In the data rows, the value 128 means zero.
Some points, each followed by its number:
[ 57 151   0  29  58 153 106 178  10 185 141 120  95  65 226 201 123  79
  75 159 104  79  97 138 133 154 133  63 184 145 120 114 212  71  42  60
 105 255 143 125 140 111 128 255  40 141 136 112  67 195  78 152 115 195
 129 192] 0
[175 212  95 147  48 131 134 174 133 142 194 187  88 104 230 153 119 186
 121  60 156 135 121 172  97 131 123  72 147 162 131 125 142 113 133  99
  78 204 161 100  87  78 157 121  53  92 130 121 162 208 162  99 105 163
 116 123] 1
[177 108 187  82 102 119 146  98  97 133 125 135  95  99 145 120 104  92
 184 158  84 202 101 107 191 148  93 161 153 206 165  73 130 161 113 239
 153 109  80 129  75 176  42 140 174  81 125 117 138  45  73 148  74 168
 108 164] 2
[113  69  59  66 115 115 142 111 100 122 151 125 126 116 158 173  91  96
 133 181 113 180 118  72  78 137 149  80 178 153 100 132 156 113  43 211
 103 156  69 129 105 122 123 186 136  65 142 104 136 163 172 149 140 126
 113 174] 3
[139  89 192 184  90 101 154  63 234 119 116 181 116 176 135  95 127 171
 162  84 140 132  86 153 174  70 127 135  90 107 131 123  78 146 177 152
  98 108 111 136 145 153 103  35 148  61  87 130 127 154 110 108  84 154
 129  85] 4
[145 129 169 199  67 100 163 149 181 160 162 226 123 144  93 131 119 209
 145  38 221  98 124 125 136  54 126  73 194 115  98 177 110 103 173  70
 119 186 190  99 110 103 119  65  90  49 125  86 193 198 174 180 140 126
  90  93] 5
[108 154  85 181 112 145 151 113 128 116 146  95 156 106 117 178  96 136
 116 129 104 161 149 128  74  75  79 132 142 126 129 166 159  58 127 130
 106  73 131 116  97 134 136 102 173 132 131  71 132 163 161 187 183  70
  99 128] 6
[140 213   5 106 105 174 121 138 122  81 141  80 144  82  92 168  99  83
 169 185 129 204  78 129 102 161 109 108 167 174 163 152 168 122  31 129
  64  79 141 131  63 129 133 193 148 193 165 146 101  96  96 161 103 115
 101 176] 7
[ 67  82  64 126 217 103 118 135 119 146 123 117 134 103 154  83 141 132
 147 146 110 102 177 118  84  81 192 191 178  57 130 169 165 120  35  71
 171  93 108 154 134 142 114 121 122 150 147  77 106 148 144 200 199  43
 212 101] 8
[187 176 190 167 132 122 134  81 216  88 155 100 116 176 105  60 104 121
 191 197 175  84  90 178 157 131 134 141  55 140 192 136 108 149 236  47
  95  83 147 139 167 146 182  82 202 161  85 164 130 100 141  97  84 199
 107  89] 9
[196 175 138 148  73 130 118 112 119 152 187 115 112 160  96 211 119 133
 195 122 136 156  76 175 101 146 111  52 138 249 153 124 120 132 140 144
  85 146 141 111 100 123 136 155 130 108  60 167 171 131 140 117  73 202
  83 176] 10
[141  95 131 189 104 148 103 143 132 148 130 141  82  96  60 129 112 172
 151  82 159 142 129 107  91 165 103  86 120  89 126 142  78 157 164 138
 101  95 141 152 161 116 192  27 109 123 133 124  89 142 125 111  43 125
  76 144] 11
[112  65 119 141 129  90 159 117 116 189 110 173 117  98 198  93 185  88
 172 165  64  51 139 167 124 123  93 137 146 114 191 123 159 142 101 144
 132  80  84 152 127 203  95 139 176 142  69 133 180  72 111 141 148 105
 170 218] 12
[ 99  48  41  58 138 111 159 135  89 163 160  99 137 102 183 137 127 103
 201 156  72 158 129  45 104  86  99 145 165 168 123  68 175 121  42 167
 124 184  65 150 118 178 101 182 119  59 100 124 156 140 159 154 138 122
 146 206] 13
[131  69 101 130 104  90 111 150  66 152 188 191  67  83 140  80 192 144
 169 117  62 108  95 126 163 134 110 155 204  52 184 105 161 132 132 127
 137 136 114 131 133 100 125  61  62  80 110  55 134 146 161 115 144  35
 138  65] 14
[ 83 137 127  93 165 127 154 108 118 145 156  87 137 210  90 158 133 162
   0   1 110 147 172 133  98 164 139 151 104 152  28 121  89  57 162 159
 109 189 148  61 114  84 145  89 129 105 126 168 137 223 174 158 153  39
 100 109] 15
[111 165 104 149 150 166 116 116 166  19 128  92 159 106 183 188 119 109
  31 124 160 105 133 151 160 124 122 158  33 123 126 149 122  79 190  89
  52  92 185 135 117 133 173 143 184 162 141 167 155 140 142  46 148 170
  87 137] 16
[ 61  72 159 146 160 132 121 122 121 164 169  67 145 161  85  63 160 124
  29  67 148  78 191  73 147 118 175 191 137  43  68 147 106 102 226  92
 167 109 197 116 189  86 168 135 106 148 119  95  76  90 197 155 145  63
 122  77] 17
[143 128 181 127 173 122 107 119 104 140 106 126 117 182 186  95 164 144
 130  90  98  85 129  92 121 121 154 182  82  85 147 112 109 134 105 109
 154 119 125 136 169 158  93  85 120 149 140 102 136 131 114  88 153 149
 174 167] 18
[145  39 118  40 139  86 140 137 113 142 100  16 130 172 101 248 103  58
  84  39 119 133 142 112  80 163  88 124 140 235  45  61  81 118 133 185
 124 143 112 108 129  99 106 195 199  81 193 140 148 244 190 171 133 126
  60 116] 19
[196 153 111  71  63 157 132  79 150  85 224 141  87 156  76  97 107 120
 151 197  94 240 102  50 127 191 171  45 136 153 196 170 152 171 146 137
  87 150 130 112 114  74 182 154  56  61  99 152  79 117 147  99  88 225
 114 145] 20
[156 109 186 139  97  77 159  71 161 150 112 162  74 137 147 119 159 103
 219 167 112  89  58 162 178 180 100  82 147 181 235  47  86 213 162 201
  83 131  67 106 118 239 122  99  79  25  31 153 185  32 111 110  40 201
 136 167] 21
[121 128 104 190 143 181 104  66 153 127 160  66 147 108  86 128 105 119
  95 105 110  87 117 142 161 172 129 137 130 114 153 154 149  99 149  91
 117  46 157 110 151 126 184 151 158 186  77 169 130  76 126 167 130  86
 112 152] 22
[128 147 141 141 224  80 125 132  50 147 161  88 129 149  89   0 199 188
 125 148  79 115 168  58 116 156 178 151 118  84 181 135 161 148 137 113
 136  76 147 166 150 125 177  80  97 176 129 116  74  96 151 114 130  75
 194 109] 23
[137  99  89  85  84 125  94 111 130  93 123 168  84 115 199 206  76 130
  82 140 132 159 134 108  74  87  81  54  59 127 100 117 121 115 151 187
  74 174 118  98 131  88  89 149 148  23 215  93 139 197 144 115 130 131
  86 138] 24
[106 163 126 178 165 113 109  84 197 136 148 103 145 117 135 138 122 102
 108 117 107  72 120 158 170 124 121 161 112 137 135 121 134 120 186 101
 119  56 140 142 128 171 151 143 150 145  73 153 139  67 106 125 145 103
 162 142] 25
[153 143 119 139 160 124 127 149 110 138 137 121 115 156  86 116 184 147
 127  98 128 157 209  91  77 133 150 123 118 124 102 122  74 138 130 133
 116 154 109 146 124 100 150 134 127 150 144 154 105 120 124 115 137 121
 106  71] 26
[104 176 164 119 160 147  94 139 166  86  68 145 137 101 232 157  94 142
 148 205 192  58 123 166 109  48 128 140  58  55 144 118 184 118 107  83
 118 156 124 159 155 180  79 109 182 193 203 115 159 146  75  74 168 124
 216 137] 27
[153 161 189 164 139 122 122 100 169 115 102  95 155 154  72 140  94  99
 139 106 144 124 109 135 148 137 152 176  75 137  97 133  62 119 203 127
 156 106 135 124 173  98 105 113 214 141 119 154 150 147 120 100 107 189
 109 123] 28
[132 111 208  32 143  91 115 100 122 103  41 129 102 183 130 168 114 154
 117 124   0 177 181 104  81 122 104 164  90 143  99 100  89  84  82 255
 116 201  50  97  57 144  60 109 192  57 210 144 195 183 177  96 197 153
 148 132] 29
[147 135 102  48  99  95 131  97 119 129 170 170  84 136 148  31 170 185
 146 176 184 118 134 130  92 187 203  91 132 115 203 126 151 176 145 129
 130 193 126 119  89 112 150 167   7  98  33 127  45 132 189  56  66 173
 210 195] 30
New points follow, each followed by the number of its nearest point above.
[198 171 202 119 120  95  99 113 138 124 136 121 107 178 133 110 141   0
 109 125 159 140 164  64 111 144 161 174 126  40 117 145  41 153 177 179
 143 171 126 103 126  52 180  90  64 105 146 126  81 145 135  63  89 171
 120  85] 26
[ 98 191  59  87 142 130 135 213  39 123  20 181 106 147 146 143 203 147
  84 100 118 132 180 128  80 115 147  98 144 104  85 145 141 105  90 127
 210 239 131 141  92 113  84 144  46 123 178  85  90 175 131  92 176 108
 182 152] 26
[ 77 101 122 213 190 137  94 169 143 212 188 115 149 124  88  56 173 138
  93  80 176  73 155  86 136 154 177 187 143  33  79 155 130  83 203  64
 188 130 162 101 147 105 202 114  83 218 127 138  85 175 164 148 124   9
 146  48] 17
[159 188 138  90 121 159 205 188  88 148 138 114 133 111  99 138 153 122
 168 154 145 192  73 154 180 162 172 119 137 203 150 106 155 183 107 116
 137 135 107 155 115 138 163 194  82 138 117 187  98  68  80 124  31 168
 122 107] 10
[193 137 190 166 165 147  81 180 178 136  62 110 152 127  97 105  78  93
 107 105 129 123 250 112 155 122 140 159  60  92 124 164  85 113 183  83
 113  36 128 157 167 118 160  89 213 139 140 145 108 101 102 109 120 123
 103  85] 28
[ 90 176  85  94 160 159 130 131 116  89 103 157 141 143 140 100 150 115
  90 193 164 151 158 153 101 106 167 162 103 127 114 136 144 121 130  96
 111 137 147 142 119  99 139 186 130 174 158 107 117 122 102 122 169 168
 126 131] 26
[146 153 217 176 156 141 146  82 229  81 137 128 126 183 135  64  99 152
 181 179 156 114 116 144 147 126 153 139  56  52 201 144  95 171 212  68
  57  65 181 164 165 157 194  42 118 112 105 141 154  69 128  76  94 225
 116  98] 9
[161 228 145 104 116 238 188 129  62 151 185 171  87 198 136  30 224 223
 102  97  77  87 117 132 113 223 164  78 159 112 117 168  93 124 106 143
 113 173 163 130  98 141 142 184  34 144  68 202 137 138 144  41  95 150
 188 190] 30
[ 67  23 147 124 157  96 134 172 118 161 113 132 149  88  80 112  77  68
 138  84  75 103 154 159 189 104  74 108 220 129 119  85 158 140  83 149
 193 100  95 130 167 203  35  96 152 113 102  24 137  67 135 192 143  58
 141 151] 12
[141  97 166 180 128 152 129 174 167 105 110  71 166 123  72 117  64  76
 110 123 128 116 126 130 152 115 150 142  78 122  98  96 124 139 164  80
 150  35 122 113 189 109 133 112 189 149 108 171 139 113 154 120 114 189
  89  98] 28
[ 63 106 116 131 116 106 156 136 117 147 130  91 132 149  73 173 130 157
   0   0  87 143 170 110  89 158 123 132 120 168  19 154  90  43 163 137
 137 170 180  75  88  60 145 244 117 162 121 150 143 194 212 177 178 125
 139 127] 15
[201 159 125 166  50 151 126 120 144 117 166 160 112 145  64 133 116 156
 184 121 164 185  88 114 160 118 199 103 104 126 139 152 118 148 153 127
  96 123 137 106 135 131 157 106 115 121 133 131 102 148 132 128 119 113
  91 121] 11
[206  53  81  91 162  90 131 144  72 111 174 111 141 115  76  63  91 165
 164 178 108 130 115 143  98 200 134 137 167 117 192 171 136 118  76 142
 116  89  98 165  94 137 168 161  51 154 110 157 101  61 128 148  81 112
 204 149] 23
[149 131 111 133  87 157 145 155 166 104 115 135 152 111 113 196  75 143
 139 139 177 173 111 128 141 106  80 111 130 176  95 127 132  86  89  79
 133 141 147 126 114  86 139 150 101 145 155 108 117 107 135 158 106 147
  81 121] 6
[145  92 225 213 153  61 149 110 160 176  86  71 158 191   0 125 174  96
 139  47  73  74 120  88 198 168 158 149 163 157  78  86  67 155 165 132
 219  33 140 103 102 143 103  48 183 122  91 150 147  87 133 156 126 113
 115  84] 28
[127  39 151 131 115  54 196  48 157 195 131 144  98 139 162 113 177 163
 165 136 104  82 115 160 171 164 126 105 135 191 191  24 115 130 173 186
 112 100  70 144 131 220  77 105 168   0  27 140 219  43 143  97  81 141
 151 154] 21
[109 148 154  97 182  87 121 126 123 135 143 135  85 142 133 108 139 110
 114 140 128  77 156 152 196 114 139 154 110 144 118 124 127  89 131 204
 153 176 122 121 126 120  98 159 115 101 145 144 188 112 116 136 122 176
 147 155] 18
[126 148 176 160 115 126 133  90 156 112  59 170 113 113 180 140 106 141
 217 189 110 131  84  96 119  89  72  86 131 146 224  48  91 184 111 152
 158  99 103 126 138 149  89  66 165  95 142 109 131  85  77 131 100 191
 103 146] 2
[108 160 172 127 160 158 126 113 124 125  30 123 138 162 167 105 118 130
  99 136 155 144 145 121 127 123 155 154  91 138 153 120 123 135 137 131
 125 141 130 110 153 141  90 150 133 149 169 136 116 114 101 122 155 181
 139 110] 18
[150  88  69 136  73  99 166 169 145 143 100 114 125 117  87 102 170 138
 138  77 116 143 102 188 150 127  99  85 173 147 116 170 148 120  91 162
 113 115 130 147 106 136 112 123 123  98 113 117 147 148 190 188 151  68
 133 137] 6
[166 131 213 158  78  93 196  85 210 146 115 172 125 169 149 146  91 151
 150 116 161 123 160 168 142 129 127  95  68 161 124  80  84 145 204 155
 107 125  71  88 130 138  87  50 118  59 117 114 191 157 136  91 102 169
 105  80] 4
[109 151  64 126 120 166 146 146  92 160 134 100 182  79  70  77 153  93
  96 141 132 145 119 130 179 141 136 106 228 121 125 162 202 157  85  53
 182 123 146 122 144  99 141 152 104 200  94 117  60  77  95 148 132  71
 144 105] 22
[215 180 135  89 128  97 127 125  62 129 126 183 125  71 129  62 183 166
 202 233 123 132 114 120 108 162 140 149 190  87 214 152 167 197  58 142
 132 129  87 121 108 156 121 102  51 120 120 123  96 172  95  72  67 121
 180 140] 30
[199 197 112  87  82 134 112 158 103 121 181 161 103 132  53 121 111 159
 137 152 175  71  33 140 128 195 154  84 152 165 145 176 129 181 106 116
  90 191 157 121  82 113 192 153  92 157 109 196  79 155 119 122  49 166
 130 189] 10
[141  65 116 119 129 122 105 160  75 145  88  45 131 131  60 255 113  65
 111  48 113 134 131 103 149 140 106 127 139 209  40 131  85  99  75 214
 204 125 120  95 147 145 167 176 193 114 186 151 132 199 251 170 134 124
  70 121] 19
[148  94 150  52 118  93 105 179  50 156 192 242  79 255 114  15 196 195
 133 185 148 114 164  68 107 188 165  82 160  82 170 163 144 155 115 210
 153 202 130 113  85  75 127 144   0  83  60 123  79 153 175  66  88  47
 240 130] 30
[154 188 168 148 151 149  88 133 143  91  99 139 135 113  87 102 112 116
 166 136 126 143  77 131 188 138 164 166  69  57 133 131 110 171 134 114
 181 127 172 128 115  33 148 151 128 154 165 150  78  90  40 110 124 181
 130 113] 28
[ 46  74  94  92 165 159 136 106 178 149 112  91 187  82 126 190  78  55
  96  91  93  81 155 155 153 111  60 179 135 200 100  92 125 108 135 133
 115  94 142 104 167 196 111 168 215 143 150 111 153  55 115 185  54 127
  84 147] 25
[169 134 195 158 187 144   0 140 163 106 100 104 159  88  89 173  94  85
  92  73 165 110 101  58 129 133 106 138  69  69 117 145  83 115 187 104
 114  78 142 154 166 109 154 100 177 125 136 141  93  99 111 141 132 112
  72  70] 28
